In the rows, 128 means zero.
One turn sends every row of this set to another row. A few are shown first. Where does it send the rows asked after them?
posu: [105  84 158 142 119 139 112 133  97 127 128 112 143 148 132 146 123 118
  77 123 139 107 130 102 139 121 113 124 136 163 160 147 123 103 123 182
 106 102 129 112 139 113 129 127]
Sopu: [116 127 117 139 150 146 158 164 157 140 142 127 131 132 169 111 123 107
 128 147 140 139 110  95 137 167 113 138 141 170 159 156 125 111 138 163
 116 152 112 118 143 137 121 137]
silil: [143 132  98 140 151 131 153 143 131 130 131 110 141 115 147 110 128 122
 143 134 144 145 102 100 142 160 129 139 143 160 162 152 121 101 161 151
 128 132 110 120 130 142 108 141]
gatun: [ 99  89 152 144 118 140 114 128 106 125 132 102 138 148 137 146 127 113
  82 123 141 105 127 107 137 118 112 128 137 161 167 151 120 103 119 179
 101  93 134 114 139 117 134 125]
vepul: [134 133 114 143 152 133 153 153 142 134 139 118 137 120 173 109 123 113
 132 140 143 150 105  99 142 169 125 144 143 164 163 156 118 101 151 165
 112 135 105 120 134 137 116 137]
nure: [100  84 146 141 128 138 115 124  99 120 130 101 145 144 121 150 136 119
  88 120 138 101 130 104 131 113 116 121 135 158 161 152 127 106 120 174
 118  99 142 108 137 117 120 128]
luta: [110 129 107 136 131 126 164 169 142 134 136 130 140 138 151  92 135 116
 118 133 144 131 104 106 123 137 110 133 121 166 155 141 142 111 124 143
 145 168 114 123 141 125 108 148]
nosa: [126 132 134 158 135 124 160 165 152 137 148 115 135 139 175  89 133 102
 112 129 137 144 128 107 137 154 112 127 141 184 153 161 129 107 125 155
 135 156 116 127 138 130 122 140]
Reb: [112 125 104 136 147 148 162 162 154 139 136 125 131 134 140 112 127 112
 136 144 139 126 110  94 133 156 111 129 137 168 155 151 132 117 139 148
 134 160 121 116 146 144 116 142]
lezib: [104  83 158 141 129 138 113 127 102 126 132 106 144 143 137 150 129 115
  81 121 136 107 133 102 137 121 116 130 140 162 160 155 126 108 118 179
 108  97 134 109 139 111 126 125]
Ramig: [137 137 101 130 138 107 156 152 115 127 129 120 147 120 153  94 128 123
 131 121 149 149 103 112 138 148 124 152 141 161 154 140 134 101 143 142
 139 132  99 124 126 119 105 149]
muru: [110  86 146 144 119 134 109 127  90 121 126 102 146 145 123 145 129 124
  84 121 141 107 125 105 136 116 121 120 133 158 164 146 120  96 132 179
 112  96 132 113 134 119 121 127]
vakiz: [117 133 102 122 141 117 149 145 131 113 102 112 136 127 130  96 144 131
 132 111 140 122 114 105 129 149 115 151 136 168 142 132 135 106 129 143
 150 138 113 128 148 138 100 155]
vol: [131 131  99 132 132 119 162 156 124 133 128 122 145 125 137  93 132 125
 128 123 145 135 103 107 133 136 117 138 129 162 152 138 142 112 138 131
 153 154 110 124 133 125 103 153]
rese: [128 134 104 145 139 118 162 155 129 128 137 105 138 136 125  96 139 111
 140 116 141 134 128 113 137 147 117 128 157 179 144 154 137 109 135 136
 160 140 118 122 129 136 113 147]
paf: [ 97  83 152 140 129 141 115 128 103 124 132 106 144 147 127 151 133 114
  85 121 137 101 133 103 132 117 113 126 140 163 160 153 128 109 117 177
 114 100 138 107 139 114 125 127]
Turuv: [108 129 119 124 137 128 153 157 149 123 107 124 131 135 143  96 139 123
 119 118 135 118 118  98 126 149 104 148 129 175 139 134 140 117 115 147
 145 156 114 129 158 135 109 154]
sideb: [134 139 123 162 140 113 154 155 138 125 149 103 140 132 178  89 139 106
 121 125 143 153 122 115 136 158 124 131 147 178 159 161 120  89 138 162
 131 135 112 126 126 132 114 136]
muk: [115  85 157 143 129 135 112 121  97 124 130 101 147 138 137 148 129 120
  82 119 138 110 130 103 139 118 120 128 137 159 163 155 123 105 125 178
 110  94 135 111 137 113 122 126]
Fik: [104 134 113 139 137 121 160 172 144 129 143 132 138 140 178  94 133 108
 115 136 147 142 104 109 123 151 112 143 131 168 159 144 133  99 120 160
 126 155 104 120 137 120 112 141]
saf: [121 138 110 135 141 111 156 162 126 125 141 127 143 128 179  94 130 113
 123 128 150 154 103 113 133 158 121 156 143 166 158 145 128  93 131 161
 122 133  95 121 127 117 110 141]
kuzot: [135 140 103 154 141 109 155 148 124 120 141  96 141 129 148  93 142 111
 138 116 145 148 122 119 137 154 127 132 156 174 154 156 124  91 143 150
 145 126 114 123 120 137 108 141]
samiv: [128 128  92 135 147 139 159 149 138 134 129 114 137 124 128 111 130 121
 145 136 142 130 105  97 136 153 122 130 139 162 156 149 128 113 153 141
 141 149 120 117 137 146 109 145]
fikug: [121 130 122 148 133 128 164 166 147 139 141 116 133 141 142  93 134 105
 124 124 136 131 133 106 137 148 107 126 149 185 143 157 140 119 125 139
 153 158 119 124 140 133 122 146]
gage: [128 139 107 130 144 107 142 138 127 106 107 105 140 120 157  93 145 130
 128 112 145 138 109 109 130 156 126 156 136 164 151 136 123  88 137 159
 134 124 106 130 140 137  97 147]
teg: [109  91 151 143 120 136 111 122  98 124 129  98 141 142 134 146 125 116
  86 119 142 109 127 108 141 118 115 131 140 159 167 150 119 102 125 177
 102  86 131 116 135 116 131 127]
nozoz: [112  85 149 144 128 134 112 119  96 121 129  97 148 140 127 148 135 123
  86 118 138 106 128 105 135 113 122 123 134 156 164 153 123 103 127 174
 116  96 141 110 135 116 118 127]
Zal: [123 137 127 137 143 113 141 147 143 113 114 113 136 124 186  91 141 123
 112 120 142 143 111 105 129 161 121 157 128 168 155 141 120  89 128 173
 118 133 103 132 147 132 104 142]
Nobog: [105  88 145 143 116 141 115 124 102 127 127  98 140 145 118 146 128 119
  87 119 140  98 127 106 137 108 112 121 133 158 166 148 124 108 124 167
 114  98 140 115 139 121 129 130]
gilur: [ 97  87 149 143 117 143 115 129 108 126 131 102 138 149 127 146 128 114
  82 123 140  99 127 105 136 112 109 122 133 161 166 149 123 108 119 174
 109 100 139 114 142 119 132 127]
fumu: [112  85 155 144 119 136 109 129  92 123 128 106 146 144 134 144 126 122
  79 122 141 111 127 103 139 120 120 124 133 160 164 148 119  98 129 182
 106  97 129 114 136 116 125 126]
getov: [111 131 136 132 138 125 147 158 157 123 115 125 131 133 178  90 137 118
 105 124 136 130 117 100 128 157 108 152 124 175 147 140 131 107 114 165
 127 154 108 132 158 131 112 147]
mot: [100  84 144 140 119 139 113 130  92 122 127 106 144 149 115 147 129 122
  87 121 141 102 128 105 134 116 117 120 135 160 160 144 124 100 125 176
 116 100 134 110 136 120 123 129]
tem: [112  90 146 142 119 136 113 118  96 124 127  96 142 140 123 147 127 121
  88 116 141 105 126 108 141 112 116 127 137 158 167 148 122 105 128 169
 112  89 135 116 135 118 128 129]
dor: [ 98  84 151 138 119 141 113 135  97 126 128 111 142 152 122 148 125 118
  82 123 139 101 131 102 137 119 112 123 137 164 157 146 126 105 121 178
 113 102 132 110 140 116 128 128]

Reb moves to Sopu
Zal moves to gage
gatun moves to teg
Now these:
mot moves to dor
nosa moves to sideb
vol moves to luta
nure moves to paf

One turn sends every row of this set to another row. A few are shown first. Where does it send the rows asked after them?
Guti: [124 118 106 118 140 176 122 122 131 136 118 141  93 136 125 133 120 125
 136]
fafin: [107  95 113 149 149 116 123 132 133 126 111 156  95 122 124 143 137 143
 111]
bure: [124 119 126 127 147 116 138 124 124 147 128 141 131 119 147 139 151 162
  89]
Tuzen: [121 108 129 108 130 149 124 131 130 150 105 117 116 136  99 136 113 115
 120]
Sote: [146 122 113 110 158 128 114 150 114 144 130 119 134 138 130 147 141 118
 117]
Vad: [135 119 124 126 113 143 127  99 143 136 108 144  96 122 100 143 123 131
 118]
rideb: [116  99 101 113 131 138 123 102 145 105 128 140  97 121 111 146 143 137
 116]
Nerav: [126 115 128 123 136 113 136 135 123 128 151 130 134 148 156 157 133 140
 134]
Lirik: [147 120 121 102 151 130 121 141 112 143 118 108 123 130 129 147 146 116
 122]
tov: [104 116 107 118 140 151 127 109 148 138 100 137  95 123 134 146 107 134
 138]
kame: [118 143 116 105 158 149 132 129 124 140 135 125 134 106 128 122 114 120
 117]
mivek: [101 110  97 130 129 139 123 102 143 110 123 150 106 127 109 146 140 143
 116]
fif: [129 140 126 103 148 145 130 127 137 144 133 123 131 118 125 121 113 104
 117]
Nofaf: [136 133 146 114 141 127 129 147 115 143 136 128 116 109 150 125 120 132
 118]
fidef: [137 131 115 103 156 109 118 127 116 161 136 139 133 127 138 138 149 133
 110]
ganat: [109 106 101 159 146 110 121 122 137 130 116 153 110 117 132 155 122 145
 111]
fus: [125 109 111 163 144 114 134 117 126 152 148 149 121 135 133 152 134 128
 117]
dum: [103  95 115 151 143 111 128 131 120 126 117 147 101 127 130 163 126 141
 105]
kisav: [110  88 117 120 145 120 146  95 130 137 137 142 116 131 131 154 126 162
 104]
kar: [122  93  97 136 135 133 136 100 148 138 111 134 110 123 131 154  99 145
 106]
rif: [127 129 116  97 155 140 123 136 130 140 121 123 130 117 125 119 118 103
 116]
Porit: [130 104 125 125 141 116 130 118 120 133 130 150 123 126 151 141 149 157
  86]
dipu: [134 144 138 105 142 125 127 136 121 145 143 124 112 105 146 126 131 134
 112]
Kenu: [134 113 116 121 115 154 122 101 132 123 119 139 104 139  96 139 118 137
 123]
vok: [116 112 126  94 128 148 121 131 135 137 105 125 124 137 106 139 106 117
 119]
Kamo: [115 102 108 147 143 109 142 119 121 150 153 137 133 127 137 162 131 141
 120]
favo: [128 108 108 156 140 101 135 117 121 144 151 133 123 121 137 154 135 139
 122]
zurof: [135 134 103 116 132 175 127 128 134 132 119 131 102 129 125 132 118 134
 136]
Luv: [109 112 119  99 125 148 127 134 132 153  98 123 134 129 117 131 115 122
 119]
gazoz: [125 114 123 123 116 151 120 102 128 126 110 133 103 124  92 146 114 136
 111]
mobaz: [119  99 128  98 123 155 127 135 130 140 101 135 123 128 108 131 119 125
 128]
robun: [112  92 118 124 150 125 139 102 119 127 133 144 126 120 144 160 127 164
 103]
Nafir: [114 123 123 113 134 116 125 138 117 133 151 129 135 137 163 140 139 143
 127]
Sab: [133 114 131 117 129 113 144 139 110 133 146 129 134 129 156 143 137 152
 121]
mezat: [119 100 101 133 140 130 127 100 150 138 129 137 109 131 131 164 100 157
 110]
der: [121 121 112 158 140 114 142 116 114 143 156 138 125 135 135 145 132 144
 110]
bak: [102  98 103 151 133 107 117 126 130 132 115 152 107 122 133 154 136 146
 116]
foseg: [126 110 124 118 140 114 142 145 120 131 159 127 130 129 153 142 138 144
 128]
rola: [137 137 138 117 142 121 114 140 118 142 127 110 121 103 146 130 118 135
 118]
Belob: [129 134 128 119 165 105 119 123 122 152 136 137 125 127 137 140 156 135
 105]
Runol: [114 112 112 137 137 148 128 105 152 134  95 135 101 137 136 149 109 135
 132]
Rad: [109 106  95 120 136 127 126 108 151 108 128 154 101 130 116 157 132 129
 117]
sefa: [101 110 110 129 130 141 116 106 148 109 118 150  95 125 123 154 138 143
 122]
pufiv: [136 113 118 112 110 137 121  96 130 142 109 128 106 125  97 140 116 136
 120]
zutet: [138 131 131 113 147 153 127 142 110 146 122 111 109 135 112 145 130 133
 140]
noval: [128 126 116 101 152 148 128 129 135 145 139 114 134 109 111 121 117 118
 123]
Tik: [136 140 141 117 140 128 123 146 116 133 141 120 113 110 150 144 115 146
 113]
Getin: [144 130 120 111 149 153 130 142 122 140 122 114  96 137 104 132 127 134
 131]

Tik moves to pufiv
kisav moves to Sote
mivek moves to foseg
Now these:
fidef moves to Guti
Sab moves to Tuzen
der moves to noval

One turn sends every row of this set to another row. A few are shown first. Where does it send the rows asked after them?
W: [134 135 122 124 109 137 117 107 152 137 141 104 143 140 122 139 126 141
 114 106 143 130 150 103 128 127 121 133 135 132]
Y: [148 112 130 132 138 130 125  93 170 128 128 123 154 142 140 124 144 138
 119 126 137 120 133 116 127 133 134 147 129 124]
V: [140 139 143 132 131 118 118  94 146 147 120 127 150 110 116 147 133 148
 125 119 140 114 134 106 113 136 130 142 132 112]
M: [118 105 114 121 145 129 133 115 105 139 122 131 115 129 159 129 140 121
 126 125 128 133 108 150 132 132 117  87 130 116]
Q: [133 127 131 152 146 137 128 118 140 132 116 125 137 142 131 123 163 142
 141 146 134 102  94 131 129 121 152 149 121 148]
K: [142 149 130 110 143 134 109 120  98 115 122 137 140 152 135 131 143 121
 118 134 132 136 125 127 138 105 116 117 142  96]
Z: [123 123 129 121 129 138 122  98 104 125 117 133 143 138 140 114 142 126
 121 120 123 135 121 136 145 107 118 104 137  80]
T: [116 134 153 144 151 111 115 143 125 144 121 131 142 146 100 132 143 140
 134 143 134 119 110 107 114 118 131 143 132 141]
F: [117 128 114 123 146 124 126 125  88 134 129 133 112 146 133 141 136 113
 125 145 131 161 110 131 124 121 117 113 132 125]
P: [129 138 113 116 147 104 129 132 110 139 119 143 114 136 129 128 124 110
 131 142 117 120 114 150 125 129 125  94 128 122]
E: [120 134 109 135 117 160 128 137 136 140 133 102 120 146 139 131 141 129
 121 116 136  91 127 124 139 124 133 130 127 164]
R: [100 137 131 153 118 143 129 112 110 160 114 111 126 106 113 144 143 143
 137 120 133 102 110 114 120 126 138 138 124 134]
S: [123 141 122 136 106 138 133 142 134 155 126 131 121  92 156 129 125 134
 120 118 128  99 139 143 126 129 123 118 123 123]
H: [144 157 118 139 120 131 122 156 139 126 138 134 126 141 139 123 137 133
 123 153 134 135 126 136 130 110 132 147 124 143]
N: [116 116 135 160 121 143 133 117 121 141 125 135 133 105 155 126 153 148
 129 141 138 152 108 131 125 117 130 149 121 114]
L: [121 110 139 130 145 125 125 145 156 144 122 125 138 144 141 113 138 133
 123 117 128  76 125 130 131 132 127 110 131 146]
J: [ 88  96 143 143 128 148 122 128 117 154 130 108 136 133 135 134 143 144
 119 105 143 126 120 104 125 123 114 122 135 137]
B: [131 141 123 108 138 131 123 115 110 129 113 145 138 137 137 121 128 103
 113 127 116 106 140 133 138 118 116 110 136  87]

B moves to K
Y moves to V
N moves to S
Now these:
M moves to P
T moves to J
E moves to Q

One turn sends every row of this set to another row. A few are shown first. Where does it send the rows asked after them?
nisi: [154 121 153 146 141 132 170 125 157 139 121  97 142 122]
bopef: [138 105 142 122 119 141 143 150 124 136 156 126 134 125]
poma: [155 124 154 125 148 118 112 142 151 135 141 111 118 133]
nebor: [146 118 139 112 136 129 159 110 154 139 119 106 161 122]
Zapa: [144 134 159 153 132 112 163 139 145 101 116 122 136 106]
tol: [139 137 151 126 126 108 132 137 143  95 123 136 148 109]
bizu: [118 100 144 141 159 129 135 163 156 122 128 112 157 129]
Bol: [127 100 147 141 169 119 132 149 165 118 115 103 147 129]
rivem: [129 116 135 117 126 137 144 157 124 140 150 126 149 125]
Beg: [143 124 144 117 140 118 160 111 155 146 120  98 151 127]
semo: [141 101 125 109 147 110 149 135 118 120 112 126 116 114]
kasu: [158 116 161 129 134 125 123 131 152 136 148 109 117 133]
Fadub: [131 143 154 128 127  99 146 136 141 102 121 129 145 110]
vop: [134 118 137 117 122 143 138 151 132 132 148 130 160 122]
vopep: [137 129 156 129 118 102 155 123 138  98 123 128 136 108]
Sezen: [141 109 141 144 130 147 159 165 126 130 144 125 136 118]
bega: [148 122 156 125 129 118 161 104 156 135 126 101 142 124]
siv: [116 103 143 140 161 114 139 157 151 101 112 119 150 118]
Fov: [142  95 134 113 131 118 155 132 115 113 124 130 114 113]
litun: [150  95 123 104 146 121 143 128 126 120 110 125 123 115]
vitu: [120  87 134 133 167 125 142 158 146 118 115 113 146 124]
repon: [117 103 142 138 161 118 151 144 159 116 111 106 162 122]
Lilu: [164 115 156 150 149 135 133 152 150 133 138 109 113 128]
bod: [149 100 133 137 146 124 168 143 122 113 109 123 114 108]
gameg: [162 119 150 121 148 120 107 135 154 125 131 116 122 127]

gameg moves to nebor
repon moves to siv
bopef moves to kasu
Now these:
Sezen moves to Lilu
semo moves to rivem

One turn sends every row of this set to another row. A few are shown first. Where does it send the rows asked after them?
bok: [ 97 126 102 121 113 158 110 153 110 132 122 138 170 103 128 142 149]
dadob: [143 149 126 133 114 145 119 168  97 160 147 155 153 119 130 128 120]
kugu: [125 135 108 138 126 155 114 138  86 161 134 147 162 130 139 127 172]
tiv: [139 111 141 115 133 157 133 158 104 123 136 152 143 140 112 129 156]
fuve: [117 161 115 137 116 149 139 159  91 149 136 146 159 114 127 111 117]
Totu: [143 113  88 131 114 176 146 136 102 144 150 145 150 134 129 117 141]
leri: [128 111 108 124 112 164 140 131 103 141 148 170 157 127 139 117 143]
rora: [127 163 115 136 105 134 116 137 108 156 137 135 141 121 132  96 136]
risul: [134 113  92 134 111 167 104 157 109 144 133  99 150 124 111  99 138]
konaf: [121 116 105 111  94 169 142 153  93 143 145 161 155 119 135 127 128]
viz: [131 132 117 139 108 130  99 147 100 156 124 119 134 139 135 142 134]
Suta: [110 143 128  97 114 139 118 143 126 129 129 135 135 118 119 108 148]
kipu: [112 109 111 144 123 135 104 129 119 135 134 142 141 133 109 100 156]
rar: [152 124 112 127 131 125 120 156 122 165 134 132 135 126 113 116 130]
ril: [104 144 137 112 115 178 109 133 115 144 133 131 152 123 109  98 133]
segof: [132 119 123 127  91 124 127 176  97 144 122 141 144 113 115 123 118]
tetom: [122 114  95 109 121 168 141 154 104 125 149 148 153 115 130 133 122]
Rizu: [123 167 127 125 125 162 119 143  89 138 142 136 134 141 109 104 137]
Mapi: [111 142 104 146 106 141 131 153  76 145 134 110 138 119 114 112 115]
Nemop: [131 134  88 137 134 160 122 148  93 134 132 127 149 134 122 137 172]
Nobi: [127 122  83 119 126 164 140 143 109 152 155 148 141 127 122 134 126]
nipe: [121 135 135  99 126 165 146 151 109 133 127 148 148 135 114 108 161]
bek: [139 106 126 136 112 153 104 146  97 136 118 102 148 138 139 131 146]
Nisa: [129 127 118 128 115 153 118 146 151 144 135 151 147 122 108 124 137]
lak: [110 112 122 113 137 181 146 155  98 153 128 116 160 124 106 114 134]
fur: [117 125 114 124 101 171 111 152  90 151 123 137 176 113 141 126 162]
Gutur: [141 101 120 117 135 136 130 172 101 131 126 118 143 118 107 124 124]
gipu: [123 122 131 131 111 130  93 137 118 142 120 129 143 132 141 136 143]
Ris: [154 100 119 150 107 145 130 151 101 157 124 123 153 127 116  99 136]
Zasi: [120 123 117 132  81 142 114 162  77 147 130 142 134 140 112 107 153]
kol: [134  99 141 123 108 130 125 149 119 140 120 151 152 121 118 108 146]
guta: [ 97 150 118 139 101 170 120 140 102 131 130 127 145 125  98 106 120]
fiva: [102 138 128 124 126 171 128 140  91 123 133 126 132 142  90 113 139]
Gifus: [135  96 128 130 128 181 126 162 103 149 135 119 168 118 115 124 122]
Lopuv: [112 130 110 111 129 138  93 162  99 168 145 128 143 117 120 119 123]
potun: [107 103 131 132 108 164 133 141  75 143 123 106 155 121 118 101 137]
rov: [109 126 113 155 114 163 156 145  81 149 128 132 156 131 107 108 130]
ranam: [124 118 127 114 127 143 105 168  78 110 135 133 153 120 129 107 143]
ligig: [105 132  82 130 115 157 121 159 100 143 128 125 147 123 110 152 152]
Fofa: [125 116 120 139  90 144 105 154  93 143 116 108 143 134 131 141 132]
dumon: [117 142 137 132 128 179 117 138  78 147 139 123 155 129 116  97 127]
lon: [127 113 126 124 124 138 102 147 111 122 119 113 139 136 133 141 146]
fidul: [123 159 106 125 120 156 137 145 137 143 132 144 149 123 114 104 140]
bazip: [122 116 128 104 141 159 129 138 102 135 131 108 136 134 112 106 158]
geme: [130 117 111 164  94 157 141 158  93 142 133 139 146 134 101 128 128]

dadob moves to Nisa
fuve moves to fidul
Now these:
kugu moves to bok
Gutur moves to Ris
leri moves to tetom
fiva moves to dumon
rora moves to Suta
risul moves to Zasi
viz moves to gipu

